These are runs of 7 systems, one row a step. Runs of the same system follow the same rule from any start.
path 1, Z:
[[  9  -2 -12   5  13 -10  -5  -1 -13  12   9   5 -20  11  21   5 -12   2
    9  18   4  26]
 [ -4 -19  18 -10   8  -6  30  -5  -3  12  10 -10  15  -6   3 -15   1  -5
  -23   1  -7 -19]
 [ -5  -1  -5  33   9  23  -3  -3   3 -31   5   1   0  -2  15  -1  -3   5
    7   1   8   2]
 [  7  -2  17  10 -16 -16  -4  11  -8   1   2  -6 -20   3 -12   3  -8   0
  -28  -3 -25  10]
 [  6   0   6  -3   2  22  -5  -8  -6 -11   2  -3  34   1 -21   1   9 -17
    9 -22   0  -3]
 [ -6  17  -7   8 -23 -17  -4   4  12 -10  -6  -1 -21  -5 -14  14 -14  18
   19  -5  12  -2]
 [  5   6   9 -28 -13   2 -16   1  -3  22  -7   3   9  21   3   9  16 -12
    1  18 -11   6]
 [-11   6 -14 -21  18 -16  17 -16  -8  -5   2  17   8  -4   5  -7  -4   9
   14 -22  24  -5]
 [ -5 -10  -9  15 -12  -6   7  14  16  12 -24   1 -10   0  19 -11  12   4
   -4  28  -1  -6]]
path 2, B, 9 rows:
[[  1 -19   7  22  -2  10  33  -6  -8  -2   3   9  11   4  20  -7   6  -6
   -9  -3   5 -18]
 [  9 -21  15  35   1   1  -1   4  -7   7   1  -1 -14   8   6  -9  -5  -9
  -19  19 -11   4]
 [ 12 -10  24  15  -2   6  -5  -7 -15  -1  18 -15  10   6 -27   1 -14 -16
   -4  -6  -9   2]
 [ -2   1  12  21 -31 -10   7   4   8 -12   0 -19  -2  -4 -26   5 -12   6
   11  -1   0 -10]
 [ -2  20   9   2 -32  -8 -22   5  -4 -16  -9   5  -9  16  -7  14   1   5
    7   0 -11  14]
 [ -4  12   8 -18 -14 -16  -4  -7 -10  -5 -14  25   6   9 -17   2   7  -1
   -4 -30   5  -6]
 [  4  -3 -12   0 -22  -5  16   6   1  19 -25  23   4  10   8   1  19  -6
    8  -2  12 -13]
 [  8  -4   2   3   2   2   1  -5 -10  27   4  30 -20  20  19  12   1  -7
  -10   8   8  -5]
 [ -2 -17  23  -5  10  -2  12 -19  -9  23  13   3  10  12   0  -8  -6 -11
   -3  14  12 -20]]
path 3, L (9 x 22):
[[  9   1   3 -10  10  17  20 -10 -14  -5  30 -12  21  -4  -4  13  -5  -8
    5 -21   0   1]
 [-23   6   7  12 -11 -16  -7   1  21 -16 -10  -5 -15  -8  -5  -8  -9  21
    4  15   7 -16]
 [ 12   0   0   1  -1   2  -3   5 -24  -6   3   3   4  17  20   1   9 -10
   -8   2 -22  34]
 [ -7   2  -3  -9  12   2  -1  -2  13  -4  -4   5   4 -20 -26  -4   0   3
  -15 -32   5 -20]
 [  8  -5 -12  26 -20   7  -6  12   7   5 -18  -2  -4   9   7   3   7  -5
   22  25   6   7]
 [  9   4   6 -25   8 -14   1  -6 -15  24  17   8 -14   6  -7  12 -10  -3
  -16 -12  -5   5]
 [-15   1   2 -10   1   9  -2  -9  13 -11  -7 -11  31  -3  -6 -10   7   0
   25   7  14 -15]
 [  3   2  -7  16 -12 -17  26   5  -9  -3   8   4 -25   3  23   8 -11  13
   -3   2  -1  10]
 [-11   3  17 -22  14  12 -25  -5   5  -2  -2   8   8   4   1  -6  13  -5
  -27   1 -15  -6]]
path 4, R, 9 rows:
[[-21  16  -1 -16  -7   7  -1  -6  11 -29  -3 -11  23  -4   2  -1   7  11
   21  -2   6  -7]
 [ -7  14 -16 -17  -7 -14   7  17   5 -12 -11   3 -14 -10  16   2   9  16
  -17 -12 -19  14]
 [  7  -4  -9 -13  24  13 -23   5  -1   4 -11   8  12  -5 -11  -9  15 -15
  -15 -15 -11  13]
 [  7  -6 -28  15  25   8   5   2  11   6   3  -2 -10 -21  -7   0 -11   4
   11  -9  19  -3]
 [  7   0   0  -3  -3   6 -12  10  16  26   7 -23 -15  -3   0  12  -5   0
    5  34  -6   1]
 [-11  16  15 -15   7  10 -13 -15  -2 -22  26 -19  11   2  -3  11 -12   8
   13   3  -1   5]
 [-22   8  -3 -13 -11 -16  13   8  16 -21 -12 -16   7 -17   2 -13   5  19
    0  -1  -6  -6]
 [  7  11 -12  -9  -5  15  -6  17  -1 -12  -9   3   5  -1  11   9  21  -4
  -16 -16 -25  20]
 [  1  -2 -13   3  29   2 -24   0   6  -1  -8  12 -10 -16 -22 -10  -4  -1
  -13 -24   5   3]]
path 5, E:
[[  0  -7 -11   4  14  23  -6   3   9 -14  -1 -24  27 -11   0  -9   8  -6
   18   9  -3   9]
 [  0  16 -23  -5   2  -7  -9  17  11  -9  -4  -3 -26 -18   2  10  -3  16
  -11 -13 -13  17]
 [ -3   1   1 -19  14  16 -34  -1   9   4 -12  -4  21   0 -17  -8  13 -12
    3   5  -5   4]
 [  8   6 -37 -10  17  -3  15   7  -1   0   2  -4  -2 -17   4   6  -2   6
   14 -19   9  16]
 [  0   0  -5  -7   6  10 -28  11  25  26 -11  -5 -13  -7  -4   2   7  -1
   -8  26  -5  -5]
 [  0   9 -12 -27  28   2  -4 -11 -13  -6  20  -9  11  -2  10   3  -6   3
   15  -3   3  24]
 [ -6 -11 -12  -2  15 -10   4  12  25  11 -10 -18  -8 -28  -6 -18  -1   8
  -12  11  -4  -9]
 [  1   7  -7  -4  19  28 -20   3   0 -14   9  -4   3   3  25   7   9  -2
   -4   9 -15  21]
 [ -6   2 -10  -9  25 -14 -13   0   7  -6  -1  -5  -8 -24 -26 -11 -14   9
   -9 -22   2   4]]
path 6, G, 9 rows:
[[  4  -3  -4  11   9  16 -21  17  15  -2   0 -21 -12 -12   1   0   1   0
  -16  18 -24  14]
 [  4  10   3  -7  11   3 -21  -3  -6 -18  11  -9   3 -10 -30   5 -11  -2
   -3 -28  -7  14]
 [ -4   8 -14  -5 -13 -15 -14  18  24   2 -22 -13  -9 -19 -23  -4   0  10
    8   3  -4   2]
 [  8  26 -15 -21  -8   4 -18   4  -4  -2   4   4  -8   7   3  26   4   4
   14  -8  -5  25]
 [-17  10  -1 -33  12 -21 -20  -9   8   9 -12  13  -3   0  -7 -10   0  10
    4   4  11  -5]
 [  1   3 -33 -20  17   7   9   4   6   6  -6  -2  11  -9  20   0  11   2
   21   3  10  12]
 [ -8   4  -3 -16  29   2  -3  -8   7  10  21   4 -22  -7  18   7 -10  12
  -16   7   3  -4]
 [ -3 -11  -3  -1  33  17 -17  -5   8  -4   5 -19  19 -11  -4 -15  -1  -6
    7  14   0   6]
 [ -1   2  -9   0  13  -3  16   7   5 -12  19 -27  -8 -26  -4   2 -16  14
   -9 -12 -10   7]]
path 7, W (9 x 22):
[[-18 -12   5  -5  13 -26   2  -2   9   5 -10  -7  -4  -8   7 -29  -4  11
   -7  25   2  -6]
 [ 19  -2 -11  11   5  25  10   5 -15  -8  14  -6  12   4  15  12   6 -13
    2  -9 -12  22]
 [-13  -5  11  -5  14 -10   1  -4  16   3   5  -4 -11 -20 -18 -10 -11  10
  -24  -9   0 -24]
 [  5   3  -9  23  -6   7 -19   9  -5 -27 -13  -8   8   4   0  -5   5  -3
   15   3  -9  29]
 [  6   9   7 -20 -13 -10  10   3   2  17  11  -4  -8  -6 -24  18  -7   0
  -13 -21  -7 -10]
 [-16   8  -1   5  -5  10 -30  -2  17 -16 -23   9   7   7   2  -6  11   3
   14  15   9  -5]
 [ 10  11  -9 -15 -11 -23  21   0 -20   9  11   4 -11   7   6  16 -10   5
   10 -12   2  17]
 [ -7  -9   1 -12   8  14  -9  -1  18  24 -16   9  11   0   5  -9  20  -8
   -9  17   5 -21]
 [  2   3 -13  16  13  -3  12  -9 -13 -15  18   6 -11   1  17   7 -18  11
   18  -6  17  14]]
path 8, G:
[[ 17  -1   4  17 -24   8  13   2 -20   5   4  10  -2  24  16  17   5 -11
    6   3  -3  10]
 [ -8  -7  28  -2  -9 -16   7 -17 -11  11  -1  19   3  16 -10  -8  -3  -6
  -10  -3  10 -24]
 [  3 -13  -6  21 -17   3  29   3  -5  -2 -12   2  18   7  13  -7  13  -7
   17   5   8  -7]
 [  3  -4  19  12 -12  -4  21  -6 -15   6  15  15 -17  16  19  10  -6   0
  -22   0  -4  -9]
 [  0 -18  21  19  -4  10  -2  -9  -6   1 -10   8  22  14  -7 -17   9 -18
   -2   7   4 -15]
 [  8 -11   0  24 -17 -14  40   2 -14  -7   5   0   0  -1   3  -1  -8   0
    0 -16   2  -3]
 [  5  -6  25  19 -27  11  -3   3   2  13  -3   7  -8  19   2   9   7 -10
  -18  15 -10 -17]
 [  2  -5  15  17 -13  -8   7 -14 -24 -18  -2  11  18  17 -12  -6  -4  -9
   14 -17  10   2]
 [  2 -12   5   8 -29 -20  30  11   1  16 -16   4  -5   5   4  -5   7  -2
  -11   6  -4 -14]]
path 9, E:
[[  5 -10 -15  18  17  18  -5  11  23  12   5 -15 -17 -21  -3   3  -7   2
   -4  12   2  -8]
 [  4  11   1  -6  12   8 -27   1  -3  -9  18 -20  -7   2  -1  11 -10   2
    3  11 -16  29]
 [ -8   4  -5 -20   8  -7   2   6  13 -10   0 -29  15 -25 -21 -10  -2   8
    0 -10 -10   2]
 [ -3   7 -25   4   0  20  -9  18  18 -16 -17  -6   5 -12  15   1  19   5
    5   4 -10  12]
 [ -2  15 -16 -21  18  -5 -33   3   3   0 -11  18 -14  -4  -9   2   3   4
   -7 -16  -2  16]
 [ 12 -13 -18 -15  23   8  -2   2   3  24  -8  -6  20  -9 -14  -9   8 -16
   10  -3   7   4]
 [  7   6 -24  -5  12  12   4   9  16  17  12  -8 -21 -13  14  20  -5   8
    6   9   5   3]
 [ -9   4   6 -18  20  -4 -31  -4   9   7   7 -17  -5  -2  -5  -6 -10   4
    4  28  -5  10]
 [ -5  -4 -12 -19  21  -6  18   5  -2 -12   7 -25  16 -19  10 -14   1   7
   -2  -3 -12  16]]
path 10, R, 9 rows:
[[-21  13  16 -17 -20 -14 -12   4  10 -21 -17  -7   8   0  -9  -9   9  10
   -6   2 -15  -3]
 [  4  12 -20  -7  -3  -1   6   7 -12 -23 -11  10  12  -3   3   1  13   0
    2 -33  -8  21]
 [  5  -3 -18  -6  12  -4 -12  10  12  23 -21  21 -16 -11 -14  -3   8  -4
  -17 -15   3  -6]
 [ 16  -6 -22   7  22  13 -15  -2  -3  19   3   1  -3   3   2   6  -5 -11
   23  12  14  16]
 [ -5   1   6 -17  10  -6   9  -9  10  22  24 -17 -11  -7  -4   8 -19  10
    7  16  11 -15]
 [-16   7  12 -11  -6  11  -1  -5   8 -16   6 -19  16   7  22   0   7   7
   12  28  -6   1]
 [-14   9   7 -10   1 -11  14   1  -5 -30   9  -7   0 -10  10  -4  -1  15
  -24 -19 -20   6]
 [  1  -9  -6   9   2  10  -8  15   8 -10 -26   2  15 -10  -8 -17  21 -10
  -18 -12 -16   3]
 [ 19  -1 -20  26   9  11  -4  10  -2  -1   3   6 -18 -11 -12  12  -9  -4
   -3 -23   2  11]]
path 11, W, 9 rows:
[[ -6   7  -5 -17 -22  -5  24  10  13   9   1 -19   3  -2  20   9   8  11
   11  21  -5  -5]
 [ -6   8  -4 -12  17  15  -8  -2   1   0   8  19 -15   5  32  10   9   5
  -22   2  -6   2]
 [ -4 -10 -20  -8  31 -19  10  -4  -7  -4  -9   6   6 -14   2 -25  -1   3
    0 -16   8  11]
 [ 17 -16 -18  27  -1  15  12  18  13  13  -5 -16  -3 -15  -6   1   2  -8
    2   3  -2  -1]
 [  1   4   9   8  14   9 -30  -4   7   1  18  -8 -21  -4 -18  11 -20   4
   -8   4  -2   1]
 [ -8   8   4 -21  -1 -11 -12  -1  -2 -17  -1 -26  22  -2 -16  -9  -2   3
   19   3  -9  20]
 [ -4  18  -5 -15 -27  12  17  13  15  -6   3 -12   1  -6   8  23  12   9
   -2  -6 -11 -10]
 [-14  15  -7 -11   8  -6 -23   2   7  -6 -15  28 -23   3  15   1   7  13
  -17  -2  -1   2]
 [ 10  -3 -29 -12  13 -15   6   2 -13  10 -17  13   9  -2  -3 -10   6  -6
   17 -17  11  19]]
path 12, Z (9 x 22):
[[ -3   6 -14 -22  21   4 -11   2  23  20   8 -12 -11 -20 -10   8  -8   8
    5   8   8  -8]
 [ -8   0  -5 -19  23  -2 -13  -1  11   7   8 -24   2 -10   8  -9  -6   7
   10  31  -3  11]
 [-15   4  -3 -22  20  -2   8   2   6 -15  12 -20   3 -17  19  -9   0  16
  -14   5 -16   9]
 [-14  -1  -5   3  20   9 -17   9  14 -24 -10  -5   0 -18   6 -17   8   8
  -22  -2 -16   6]
 [  8   2 -18   4  14   4 -16  18   6 -11  -6 -11  -8 -19 -13  -3   1   0
  -14 -16 -19  23]
 [  5   3  -9 -11   8  14 -15  11  20   8   0 -20   3 -22 -29   6   0  -3
   -4  -9  -8  -4]
 [ -4  16 -10 -17  11   6 -25   1  18  -1   8 -22  -4 -12 -15   9 -11  10
   21  12   4   9]
 [-14  14   1 -39   6 -13  -9   2  11   2   4 -22   4  -9   2  -4  -1  13
    3  18 -11   9]
 [-19   9 -13 -27  22   2  -9   0  11 -17  -7  -3  12 -12  18 -13  13  12
   -2   1  -5   8]]
path 13, L (9 x 22):
[[  0   0   9 -33  -2  -8  20 -12 -19  13   9   0  26  15   9   0   7  -8
    9   1   1   2]
 [-19   5   6   2  -1   0  25 -13   7 -18   9   8   2  -6  14   1  -5  17
   -1  -9  16 -27]
 [ -7 -11   8  19   5   0  -5   1  -6  -8  -8  12 -11  13  29 -16   6   1
  -19  20  -9   6]
 [ 10 -18   8   9  23  11   4  -2  -9   2   9   0   9  -9 -12 -11   0 -15
  -28 -19 -11  -3]
 [  3 -12   6  32 -13   9  -8   6  17   0  -6 -18  -1  -8 -26  -2  -7  -4
    8  10   3 -15]
 [ 13   4  13   5 -17 -14 -12   2 -18   7  11  -8 -13  17 -13  13 -15  -5
    6   8 -10  21]
 [-10  14  12 -29  -8 -12  -4 -10  -6 -14  -2  -3  23   2 -23  -3   1   1
    8 -22   0   0]
 [ -5  10 -12  12 -26  -8  17   4  -2 -21 -15  14   1   5  13   5   8   9
   17 -11   9   0]
 [ -1   2   2  -9   0  -4  -8   0  -6  13 -11  37 -17  14  15   3  13  -3
  -26  -5  -4  -4]]
path 14, B:
[[-15 -10   9  17   3  10  -1   3  24 -10 -10  -7   1 -15  -4 -13   5   5
  -19   7  -2 -28]
 [ 14  -4  -8  21   4  -2  -8   3 -20 -15   1  -5   2  10   5  -5  -5  -8
   15   2  -7  37]
 [  2   1   8 -11   1  -7  -4   6  10  11   2  -8  -9 -16 -31   3  -6   0
  -25 -19 -12 -11]
 [  1   7 -11  12 -12  15 -11  -1   9 -11  -9  -4  15   4  -8   8   3  -3
   38   5  17   0]
 [ -4  14  -6 -17  -4 -32  -1   5  -4   8   0   9 -31   0   3   6 -11  16
   -8  -3  -3  13]
 [ -8   7   7 -29   1  21  -9  -8   6   3  -5   5  29   7   0   2  21 -10
    2  -2   0 -14]
 [ -3  -5 -19  15   6 -16  29  -2  -5  -5  -1  16 -12  -5  22  -5  -6  13
    7  -8  18  -1]
 [  4 -10   9  -8   9   9 -17   7   4  22  -5  -2  -2   7  12  -5  13 -11
  -24  26 -20   3]
 [  6  -7   3  10  20  13  16 -16 -14 -10  26  -2  12  -4  -7   3 -15  -6
    9 -21  14  -5]]

Which system made each run below?
path 15, 2 rows:
[[-15  10  12 -12   6  23   6 -13   4 -17  19   3   9   5  28  10   6   8
   -5   4   2 -14]
 [-14  -8   4   6   9 -20   3   6  -1 -20  -9  -6  -6  -9  13 -26  -1  11
  -22   6 -17  11]]
  R
path 16:
[[  5 -18  -1  26  -4 -22  18  -3  -3  15  -8  10 -13  -3 -15 -11 -14  -1
    2  -6  19 -15]
 [ 13  -1  15   1 -22   9 -10   7  -2  21   5 -12  -2  19   0  16   3 -13
    4  28 -13   5]]
  B
path 17:
[[  1  -7  -5  11  -7  -2  -7  16   0   3 -25  16  -9   9  21 -10  19  -4
  -21  12 -16   8]
 [ 17 -13   4  10  23   3  -1  -7 -24   4  16   8   3   2 -14  -2 -11 -17
  -11 -23  -1  11]]
  R
path 18, 2 rows:
[[-13   7   3   5 -10 -13  -6   3  17  -3   4 -20 -19  -4   4   2 -15  18
   13  31   2   0]
 [ -1  10  10 -31   0   7  -6  -3 -12 -10  12 -16  25   8   6   4  10  -5
    0   0 -21  20]]
  G
path 19:
[[ -1   7   2 -10 -19  -4  19  12  -5 -22   3 -25  16  -8   0   1   5   5
   -5 -14 -25  13]
 [ -6  10  -8  19  -4  14 -20  10  14 -26 -18  15  -9  -9  -6   3   9   6
  -12 -18  -3  -5]]
  B
path 20:
[[  9   9 -10   1  14   3   4  -4 -20 -10  25   3 -13   5  17  16 -13   4
    3  -9  -2  27]
 [ -9 -11  16 -13  14  -4 -17  -5  15  19  -6  -6   2  -7 -18 -17   2  -5
  -16  14  -2 -20]]
  G
path 21:
[[  2  -1  -8   3  13 -21 -10  -6 -13  -7 -11  16   0  -5 -28 -14 -10  -2
    5 -30  11  10]
 [ 13  -6 -22  -3 -12  -1  14   9  10  33 -16   4   1  -1  -6   7   9  -8
   19   4  15  -9]]
  R
path 22:
[[  0   0 -10   6   0 -21   6  14  12   3   1 -16 -26 -24 -14  -1 -16  14
  -12  -5  -8   4]
 [  7   6  -9  -2   6  23 -40  10   9  -2 -11  -5   6   0 -13   5  11 -11
    2   3 -12  16]]
  W
path 23:
[[-21  -2  15  -8  -6 -20 -11  -4  12   0 -17  -6   5   3  -3 -21   1   8
    5  29   3 -12]
 [  6   8  -5  -9  -9   2  28   1 -20 -17  14  -4  15   5  19  11   5   0
    4 -17 -11  18]]
  R
path 24 (2 x 22):
[[  0  20   5 -19 -16  15 -12  -7   2   9   7   9   2  20   8  27   7  -2
   19  11   7  -3]
 [-21   1   5 -20  10 -27   6 -16  -9  -8  -3   9   9   6  12 -19  -3  11
   12   7  14   0]]
  G
path 25 (2 x 22):
[[-11 -12   6   0  10 -21   5  -1  -2  11  -8  13 -18   5  24 -18   1   7
  -23  20  -4  -2]
 [ 13 -14  -4   6  20  30   5  -5 -10   5   7   4  25   1   3  -2  11 -21
   -3 -12   1  -2]]
  G
path 26:
[[  4 -11 -13  22  -8  -8  14  19  10   8 -19  10 -21 -10   5  -5   6   3
  -22  -5  -5  -8]
 [ 14  -4   6   3   8  29 -28   0   2  22   3   8  -1  11  -6  13   7 -20
   -7   9  -3  -2]]
  L
path 27 (2 x 22):
[[ 10  13  -9   3 -16  10  -8   4 -16 -19  -9  14  12  15   2  12  14  -9
   11 -20  -5  22]
 [ -2   1  -8 -10   8 -25  -4  -1   2  16 -14  24 -19  -6 -20  -5  -6   4
  -12 -23  12 -10]]
  R
path 28 (2 x 22):
[[  5  -3  -2  14 -10   8  41   2  -4  -5  22 -10  -2  -5  17  15  -6   6
   -1  -7   0  -8]
 [ -7 -11  16   7  16   0 -20   0   4   0  -6   8 -12   1   4 -16   3  -3
  -36  11 -16  -4]]
  W
